One vector is turned by the same rotation once a step. Each row is the vector after some number of steps, and that number follows the row.
The counts run from 0 to 357.
[157 156 140 172 182 103 113 136 151 103 109  95 121 141 125 164 109 149
 101 152  91 116  95 144  79 174  98 121 122 145 150 120 117 162 159 135
 144 129 161 119  94 129 105 146 112  76 154 145]  0
[146 153 171 114 151 146 144 142 117 142 157 105 131 112 109 150 106 147
 159 133  89 145  92 120  54 150 121  98 147 136 160 122  99 164 174 100
 141 125 157 136  88 131  96 124 142  86 158 129]  200
[103 115 122  88 129 133 131 149 118 172 119 118 133 137 130 170  95 134
 132 173 103 129 112 121 150 155 114  99 167 162 115 128 129 129 129  64
 193 131 187 108  92 110 128 131 109 123 136 100]  346
[135 151  78  99 136 133 122 162 115 127 152 113 119 162 142 153 143 139
 116 172 150 126 115 120 113 110 110 123 154 142 137 182  97 112 165 127
 164 129 178 166 172  73 136 176 128 110 161  41]  263
[128 137  75 129 139 150 124 129 142 149 134  92 104 107 143 174 139 174
 129 142 138 133 129 124 122 118 103 114 157 111 157 160 111  88 167 146
 159 120 167 109 148 120 117 184 129  80 161  99]  270
[118 154  96 105 125 153 129 111  95 132 143  68 111 129  71 157 133  92
 151 116 136 130 146 117 140 158 151  80 153 155 126 143 142 175 110 167
 148 115 185 163 106  69 117 142 119 142 114 105]  334
[133 184 102  92 138 169 111 156 128 108 165  73  81 127 109 103 127 119
 152 158 114  73 114 132 160 169 108 107 148 130 134 150 133 153 112 139
 112 120 172 141 105  82 127 116 146 128 122 115]  233
[147 184 100 128 180 143 108 176 144 146 149  66  98 100 114 121 114 127
 162 136 104 104 115 121 132 134  97 120 143  91 147 164 129 147 125 156
 119  97 140 123 113 107 169 120 117  99 144 147]  27
[105 112 108  96 115 165 129 171 133 120  97  50 121 105 107 143 109 105
  98 172 120  84  92 116 119 171 134  61 121 136 112 144 137 144 163 144
 128 107 161 101 126  97 124 115 112 133 139 113]  51
[144 156 112 101 195 155 124 161 147 124 157  97  79 153 126 142 103 104
  96 177 117 148 117 108 114 109 124 185 116 119 160 184 142 143 150 138
 116  86 154 146 100 117 122 130 127  85 129 107]  12
[125 137 135 103 149 160 146 151 131 129 149  94 103 131 123 170 154 121
 129 122 103 148 134 144  84 135 166 131 133 106 147 175 115 144 152 179
 114  86 147 133 101 101 106 164 108  81 106  65]  289
[126 145 102  61 153 148 156 158 104 131 148 123 140 122 127 130 143  80
 122 112 128  79 123 130 112 147 137  99 167 133 153 172 157 171 168 167
  91  90 152 149 104  87 112 136 118 136 135  73]  36
[104 130 142 122 162 191 170 133 139 135 105  85 116 124 119 172  95 134
 104 151 119 141  99 145 102 128 140 122 100 102 147 170 145 143 181 166
 132  67 155 113 109 145 139 131 117  73 100 106]  296
[160 141 165 124 159 185 141 140 150 116 156 128 111 119 154 143  91 146
 113 138 131 168 139 150 116 139 127 135 132 144 161 164 123 156 187 143
 140 108 176 153  76 128 119 132 135  55 119 108]  195
[115 152 105 113 147 126 103 133 117 125 117  71 128 119 126 152 110 114
  93 185 111  93 105 101 105 166  96  94 163 165 103 105 113 129 154  89
 151 127 158 114 110  88 108 134  92 100 175 132]  253
[125 156 128  90 142 132 162 147 134 101 165  97  97 121 145 152 142 132
 109 145 151  87 128 136 169 169 111 109 161 144 152 171 141 185 112 130
 157 149 185 161  97 108 133 138 152  94 140  91]  240
[140 150 124  99 200 113 145 166 102 136 121 129 119  76 172 125 105 134
 105 116  98 113  95 105 118 133 116 123 175 133 163 146 164 189 171 138
 130 117 152 154  96 150 156 107 143 113 143 127]  220
[112 141 105 109 123 103 119 151  80 132  93  74  88 166  90 117 145 115
 123 190 122 135 109  98  93 115 126  91 148 159 126 122 142 139 150 116
 175 153 173 160 100 106 117 141 137 140 116 111]  159
[141 153 111  90 159 136 159 137  94 151 163 117 108  63 146 136 120 170
 151 123 117 118  87 110  90 164 131  71 169 110 151 148 153 155 159 138
 124 128 146 129 122 103 132 127 175  95 139 113]  222
[115 142  74 120 162 121 149 121 116 174 114 140 120  94 136 154  97 172
 146 144 137 114  89 141 141 176 123  93 165  98 155 153 164 133 116 149
 144  85 170 130 124 102 152 107 136  85 102 100]  322
[134 153  75 100 151  98 120 162 110 131 127 107  78 112 142 173 171 142
 100 157 114 143 159 104 127  99 107 126 153 121 161 176  92 144 151 149
 174 115 152 136 114 109 138 173 109 108 161  99]  266
[149 122  97 161 162 105  70 117 125 119  95 107 162 156 131 167 107 156
 119 165 114  68  82 156 143 150  94 119 143 155 146 132 124 111 162 132
 140 111 174 144 133  90 145 150 123 134 159  95]  78
[168 147 154 109 140 210 152 148 137 141 144 124 116 124 138 150 115 137
 118 137 111 171 105 139  85 133 150 116 127 149 149 150 121 131 212 141
 140 101 186 133  88 105  96 115 140  91 131 118]  196
[115 141 137 145 125 163 111 105  85 145 162  72 108 127  94 122 110 125
 143 168 133 127 118  97  95 153 135  63 154 168 119 116 115 138 132 117
 174 161 193 182 131  78 121 152 134 108 135 108]  155
[114 146 122  74 131 163 187 186 142 151 146 101 113  99 129 155 137 134
 107 102 150 107 103 129 122 160 140  64 152 127 138 164 144 166 151 157
 141 118 176 120 123 107 130 134 135 116 150  80]  43
[139 131 101 128 148  80  97 151 130 126 123 111 150 156 106 201 152 139
 142 132  88 116 105 160  94 149 129 135 156 150 174 117 120 132 137 144
 130 129 180 115 131 102  93 188 121 154 141  59]  85
[140 149 113 111 181 124 151 140 113 137 133 125  95  66 162 130 114 155
 117 120 120 114 106  98 103 146 125 104 166 105 170 163 152 189 155 171
 140 117 133 151 106 113 154 120 157  77 133 130]  221
[118  96 109  99 112 129  97 130  99 120 116  83 135 115 113 148 108  89
 108 177  96 119 105  80 111 160 144  81 163 192 129 113 125 162 147 133
 162 128 188 139 118  93  94 115 134 139 125 150]  152
[153 166 100 113 136 174 118 132 150 104 113  81 137 154  98 165 127 165
 153 162 107  80  94 162 129 142  79 118 127 122 152 143  81 105 187 127
 137 103 159 107 124  99 112 139 125 111 162  98]  278
[118 138 133  84 156 174 171 125 128 138  94 103 122 129  95 177  96 141
 104 168  93 136  68 137  80 138 140 100 111  97 138 143 133 132 200 138
 130  73 142 108 104 145 119 129 136 109 112  96]  297
[122 141 156 147 192 137  85 179 115 144 165  88 106 124 161  92  70 104
 126 154 104  99 104 136  87 150 129 144 142 134 142 155 161 119 139 106
 103 105 141 137 105 129 130 144 105  83 117 102]  209
[173 160  92 145 149 120 104 117 119 143 132 103 128 126 113 147 121 169
 163 152 120 129 106 126  87 130 118 100 159 148 168 110 109 109 181 158
 155 133 188 154 127  88 105 150 164  92 143 124]  177
[115 146  81  70 140 122 147 134 121 101 143 107 114 137 130 133 141 124
 110 169 140  89 110 114 112 169 143 111 147 138 133 162 156 134 119 132
 118 121 174 148 113  83  77 117 164 123 133  83]  237
[ 71 145 126 117 155 111 136 138 113 163 114  92 122 171  99 155 126  97
 119 138 134  90 117 157 139 150 120  84 166 165 132 138 154 157 109  96
 179 134 198 158  90 135 104 156 114 144 141  94]  339
[137 127  90 123 147 108 101 178 132 161 103 109  70 144 151 112 129 155
 113 209 125 162 150 114 156 105 119 136 145 146 150 170 145 111 144 116
 186 139 188 141 102 124 131 149 132 109 104  96]  165
[135 157 112 114 139 103 100 165 135 134 141  99 105 165 108 132 150 152
 184 160  95 111 114 158  82 144 124 138 155 134 174 131 107  94 153 105
 135 140 184 104  89 108  70 163 148 114 126  94]  185
[116 135 102 116 150 131 104 163 103 166 126 114 102 159 149 115 114 127
 123 191 123 137 123 139 117 117 129  89 163 169 114 137 144  93 156  91
 161 160 183 126 132 106 119 158 138 133 129  64]  163
[180 157  93 122 130 159  88 133 120 129 132 104  95 111 124 136 128 165
 138 165 112 176 129 109 160 118 101 116 157 156 146 144  85 141 179 157
 182 130 196 148 109  98 137 148 134 104 138 146]  173
[145 145  92 145 156 118  93 110 102 116  57 111 120 128 130 146 108 160
 110 183 120 117 147 119 146 145 104  89 143 132 129 132 128 130 170 170
 151  94 164 130 129 107 169 137  86  95 126 128]  75
[138 151  99 135 167 152 142 172 149 137 163  59  97  72 127 123 102 162
 160 132 109  94  84 120 141 149 112  86 136 104 159 157 142 151 116 164
 144 131 159 121 134 113 153 117 165 107 147 147]  225
[148 156 121  70 171 146 158 176 102 121 148 105 109 100 146 131 115 133
 128 127  96 117  79  96 137 120 117 103 174 140 168 143 160 183 178 130
 121 115 162 150 115 134 143 118 172 137 143 115]  219
[141 126 163 146 160 148 126 157 125 139 128 117 149 125 137 141  59 139
 111 163  86 106  78 162 120 166 129 115 121 134 135 137 144 141 179 130
 133  80 155 122 126 124 193 116  85 106 130  81]  302
